Here is a table of points, one per row:
{ -5, -31,   3,  79, -33,   5, -23,  34, -23, -27,  18, -11,  14, -10,  47, -29,  65,  43,  52,  -4,  -5, -33, -28, -31, -26, -39, -35,  39, -21, -87, -31,  11,  48,  20, -25, -38,  15,   9,  38}
{ -2,  41, -14, -23,  -7,  17, -63,  19,  49,  20,  -8,  -4, -35,  16, -55, -18, -39,   5,  25,  57,  -1, -35, -34, -46,  11,  54,  72,   4, -57,  -5,  59, -32, -24, -58,  -1,  74,  29,  12,  57}
{-31, -26,  -8,  -4, -17,  13, -55,  11, -43,  32,  -2, -73,   6,  -2, -26, -42,   1,  15, -43,  20,  17, 127,  15,  25, -14,   3,  38, -34, -16,  34, -85,  24,  40,  37, -15,  37,  10, -34,  17}
{ 81,  54, -11,  97, -38, -36,  19,  24, -19,   4,  22, -40,  15, -18, -58, -31, -85,   6,  36, -36,  -2,  29, -44,  42, -12,  35,  63, -44, 114,  44,  10, -89,  28, -89,  78, -20, -45, -41, -47}
{ 21, -29,  62, -20, -11, -41,  77, -31, -14, -51, -47, -16,  -7, -65, -32,  28,  -2,   2,  57,  13,  46, -23,  23, -46, -38,  32,  27, -39, -10, -17,  20, -25,  -2, -17,  27, -58,   2,  25,  44}
{  9,  24, -22, -66, -18,  23, -80, -19,  58, -16, -13,  -4, -50, -10,  -8, -42, -53,   0, -21, -48,  12,  56, -75, -15, -44,  -3,  13, -60,   2,  18,  54, -39, -29,   0, -41,  15,  -9,  40, -33}
{ 55,  -6,  15, -15,  13,  72, -40,  18,  -2,   3,  34,  11,   4,  17,  13,  17,  44,  25,  67,   2,  13, -11, -46,   9,  28,  14, -21, -39,   7,  43,  12,  23,  -9,  37,  35,  49,  39,  47, -21}
{  7, -20, -35,  20,   0, -87,  -3, -61,   4, -29, -55, -40,  17, -26,  27, -15, -95, -48, -31,  99, -27, -11,  11,  -7, -66,  36,  19, -58,   2,  11,  31,  61,  23,  36,   6, -38,  -9,  -4,  19}
{ 13, -33, -16, -24, -17, -19, 103, -21, -80,  -3,   8,  10, -13, -33, -13,  -2,  39,  59, -77,   0,  27,  25, -24, -44,  29, -11, -15,  16,  -3,  37,  18,  10,  18,  35,   6,  38, -26,  68,   4}
{-38,   5,  36, -71, -13,  42,  -5,  37, -37,  -8, -44, -12, -39, -15, -34,  23, -69, -23, -16,  21, -11,   1, 118, -11,  50, -77, -15, -54,  -6,  -1,  16, -14,  99,  -9,  -9,   3,  -3, -50,   6}
{  -1,   16,   25,  -49,   20,   13,  -21,  -30,  -18,  114,  -47,  -26,  -14, -127,   -8,   18,   79,   -7,    4,   -6,   51,  -32,  -24,   10,  -24,  -89,  -11,  -28,  -50,    0,   54,   23,  -48,   13,  -18,   17,  -30,   87,  -15}
{-41, -23, -19, -23, -37, -57, -13,  17, -41,  41, -46,  54, -25, -30, -26, -34,  17,  47, -70,  28,  54,  55,  11,  -7,  35,  30, -58, -34,  19, -77, 113,  -9,  67, -35,  45,  42,  27,   1, -35}
{-26,  58,  -4,  17, -39, -17,   5,  12,  34, -31, -49,  36, -46,  22,  31,  28,  43,  11,  35,  27,  23, -24, -41,  61, -66, -94, -25, -34,  10,  24, -56, -17, -64, -71,  18,  35, -36, -38,  23}
{ -43,  109,   33,   44,    7,  -63,  -34,  -14,  -80,   40,   30,  -31,  -64,  -58,   55,   15,    1,   -8,  -15,  -14,   21,  -32,    4,   89,    7, -114,   89,  -19,   15,    8,   27,   22,   34,  -13,    7,  102,   33,   37,   17}
{-21, -29,   0,  -3, -36, -80, -32, -42, -52,  -3, -30, -30,   2, -12, -70,  50, -38, -45, -81,  35, -29,  -1,  12, -12,  20,  19,  15,   6, -25, -78,  73,  13, -61,  -9, -39, -49,  70,  27,   8}
{  41,   24,    2,  -23,  -49,   20,   -3,  -58,   19,    5,  -11,   65,   41,  -16, -117,   21,  -60,    2,   21,  -55,   22,  -29,   76,   50,  -12,   48,  -10,  -12,  -34,   15,   60,   14,  -55,   40,  -21,  -21,   26,   27,   92}
{  23,  -21,   -3,  -44,    3,   55,   44,    0,   -1,   17,  -17,    5,    9,   -6,  -48,  -26,   -3,    1,    8,    1,   37,  -27,   16,   27,  -61, -100,   19,    6,    1, -127,   10,   19,  -18,    7,    9,   20,  -30,    9,   -5}
{ 13,  12,  55, -54, -29, -40, -47,  36,  55,  10,  -9, -22,   7, -72,  25, -33,  33,  13, -79,  40,  14,  -9,  45, -25,  18,  65,  14, -24, -10,  11,   2, -50,  26,  -1,  14, -45,  19,  18,  24}
{ 29, -67,   7,  86,  26,  -6, -52, -15, -26, -16, -43,  -2,  33, -13, -83,  40, -33, -21,   9,  -7,  22, 107,  34, -12,  24,  -7,  -7,  53,  26, -17, -66, -41,  55,  28,  44,  80, -37,  27,  -6}
{-77, -57,  18,  -5,  -4, -19,  25, -23,  45,  22,   3, -12, -92, -33, -11,  -5,   9, -29, -27, -31,  84, -65, -45,  27,  -4,   9,   9, -27,  24,   4, -35,  25,  39, -36, -49, -62,  22,  23,  21}
{ 11, -33, -34,  -1, -20, -84, -22, -38, -39, -35,  60, -38, -12,   0, -26,   9,  51, -25, 109,  32,  25,  28,  64, -43,   1,  51,  51,  -1,   2,  -6,   5, -26, -29,  -8,  11,   7, -47,   8,  26}
{ -26,  -12,  -38, -121,  -23,   13,   19,  -35,  -52,   15,  -10,   32,   35,   -9,   12,  -30,   11, -127,   22,    0,   26,  -11,   -2,   49,  -23,   29,  -17,   15,   -6,   -6, -100,  -20,   34,  -31,   38,  -11,  -21,   48,   19}
{ -15,   24,  -25,    2,   75, -127,   36,   10,   68,   58,  -19,  107,  -22,   13,   13,  -28,   53,    6,   28,   26,   10,    7,  -17,   -2,  -27,  -53,  -14,  -64,  -26,   30,   16,    3,  -25,    5,   13,  -70,   15,   20,  -18}
{-31,   8,  50,  -7,  19,   5,  -6, -96, -33,  44,  17,  90, -24, -70,  61,   8,  27, -18, -88,   5,  22,  96, -29,  12,  53,  55,  54,  20,   6, -36, 101,  43,  79,  -3, -72,  33,   0, -14,  50}
{ -5,  28,  22,  -2, -19,  23, -32,  46,  -5,  27,  39,  59,  -3,   1, -56, -14, -19,   2, -87,  -6,  -3, -31,  12, -39, -53,  42, -35,  -8,   1,   7,  51, -42, -56,  -9,  31,  36,  11,   3,  61}
{-127,   21,  -24,  -67,   27,  -19,   -3,   30,  -13,   -6,  -70,  -16,  -26,  -60,  -16,  -12,    2,  -72,   -4,   16,    4,   43,   33,    6,   37,    7,   28,   23,   13,   -1,   52,   -5,  -24,   34,    8,  -17,  -24,   -5,   49}
{   7,  -70,  -57,    9,   32,  -14,   15,   16,  -74,   -4,  -18,  -40,  -77,  -45,  106,   22,  -23,  -43,   36,   -3,    4,  -26,   42,    3,   74,  -30,   30,   12,  -39,    2,  -28, -127,    5,   39,  -10,   83,  -18,  -18,   36}
{-29,  -6,  26, -14,  -8,  50, -48, -55,  28,  -5, -56,  -3,  31, -10,  39, -27,  25,  30, -15, -12,  31, -39,  15, -42, -14, -30,  19, -21,  -7,   0,  25,   3, -28, -85,  13,  16, -26,  38, -50}
{-67,  40, -13,  26, -41, -51, -28,   0,  75,  43, -34,  79,   0, -45,  54,   2,  78, -13,   9,   8,  39,   0, -15, -35, -15,  46,   7, -45,   1,  42, -59,  46, -21,  29,  17, 127,  31, -15, -10}
{ -43,    3,   42,  -15,  -12,  -63,   35,  -45,   53,   35,  -50,  -92,  -30,  -66,   43,   30,   35,   19,  -33,  -21, -127,   20,    4,   -4,   23,   49,   39,  -72,   24,  -26,  -26,   -7,  -17,   20,    2,   80,   -1,   21,   21}
{   2,   47, -127,   10,    0,  -28,  -73,    3,   18,   21,   29,  -30,   17,   -1,  -39,   51,   25,   -3,  -41,  -18,  -36,   12,    9,  -48,  -60,   41,   19,  -21,  -21,    2,  -18,   15,   80,  -34,   26,  -49,    1,   58,   11}
{ -2, -23, -59, -23, -47,  19,  -8,  32, -20, -35, -25,  19, -47, -48, -50, -13,  -3, -48,   3,  15, -36,  -6,  40,   5, -41, -15,   6,  56, -38,  -3,  61,   6,  58,   3,  10, -15,  14, -95,  -6}
{-78, -26, -24, -78, -39, -34,  34, -17,  58,  52, -22, -60, -48,  -8,  32,  -8, -24,  27,  35,  25,  46, -10,  25,  73, -32, -40, -25,  11,  32,  42, -25,  71,  27, -31,  -5,  46,  44,  83,  16}
Along one direction, these points spread out more than along any other. Take the direction at right angles to it along which they spread out most. Go by this last direction. Where along it does each point below lie, from 0 to 99? The average is 50, and the first point in the table lies past the average. One standard deviation of the points above along it is 16.
{  7, -20, -35,  20,   0, -87,  -3, -61,   4, -29, -55, -40,  17, -26,  27, -15, -95, -48, -31,  99, -27, -11,  11,  -7, -66,  36,  19, -58,   2,  11,  31,  61,  23,  36,   6, -38,  -9,  -4,  19} 44
{-67,  40, -13,  26, -41, -51, -28,   0,  75,  43, -34,  79,   0, -45,  54,   2,  78, -13,   9,   8,  39,   0, -15, -35, -15,  46,   7, -45,   1,  42, -59,  46, -21,  29,  17, 127,  31, -15, -10} 55
{ 81,  54, -11,  97, -38, -36,  19,  24, -19,   4,  22, -40,  15, -18, -58, -31, -85,   6,  36, -36,  -2,  29, -44,  42, -12,  35,  63, -44, 114,  44,  10, -89,  28, -89,  78, -20, -45, -41, -47} 92
{ -43,    3,   42,  -15,  -12,  -63,   35,  -45,   53,   35,  -50,  -92,  -30,  -66,   43,   30,   35,   19,  -33,  -21, -127,   20,    4,   -4,   23,   49,   39,  -72,   24,  -26,  -26,   -7,  -17,   20,    2,   80,   -1,   21,   21} 44
{-127,   21,  -24,  -67,   27,  -19,   -3,   30,  -13,   -6,  -70,  -16,  -26,  -60,  -16,  -12,    2,  -72,   -4,   16,    4,   43,   33,    6,   37,    7,   28,   23,   13,   -1,   52,   -5,  -24,   34,    8,  -17,  -24,   -5,   49} 32
{-31,   8,  50,  -7,  19,   5,  -6, -96, -33,  44,  17,  90, -24, -70,  61,   8,  27, -18, -88,   5,  22,  96, -29,  12,  53,  55,  54,  20,   6, -36, 101,  43,  79,  -3, -72,  33,   0, -14,  50} 8
{-29,  -6,  26, -14,  -8,  50, -48, -55,  28,  -5, -56,  -3,  31, -10,  39, -27,  25,  30, -15, -12,  31, -39,  15, -42, -14, -30,  19, -21,  -7,   0,  25,   3, -28, -85,  13,  16, -26,  38, -50} 53
{  23,  -21,   -3,  -44,    3,   55,   44,    0,   -1,   17,  -17,    5,    9,   -6,  -48,  -26,   -3,    1,    8,    1,   37,  -27,   16,   27,  -61, -100,   19,    6,    1, -127,   10,   19,  -18,    7,    9,   20,  -30,    9,   -5} 55
{   2,   47, -127,   10,    0,  -28,  -73,    3,   18,   21,   29,  -30,   17,   -1,  -39,   51,   25,   -3,  -41,  -18,  -36,   12,    9,  -48,  -60,   41,   19,  -21,  -21,    2,  -18,   15,   80,  -34,   26,  -49,    1,   58,   11} 57
{ 13,  12,  55, -54, -29, -40, -47,  36,  55,  10,  -9, -22,   7, -72,  25, -33,  33,  13, -79,  40,  14,  -9,  45, -25,  18,  65,  14, -24, -10,  11,   2, -50,  26,  -1,  14, -45,  19,  18,  24} 37
{-21, -29,   0,  -3, -36, -80, -32, -42, -52,  -3, -30, -30,   2, -12, -70,  50, -38, -45, -81,  35, -29,  -1,  12, -12,  20,  19,  15,   6, -25, -78,  73,  13, -61,  -9, -39, -49,  70,  27,   8} 22
{ -26,  -12,  -38, -121,  -23,   13,   19,  -35,  -52,   15,  -10,   32,   35,   -9,   12,  -30,   11, -127,   22,    0,   26,  -11,   -2,   49,  -23,   29,  -17,   15,   -6,   -6, -100,  -20,   34,  -31,   38,  -11,  -21,   48,   19} 58
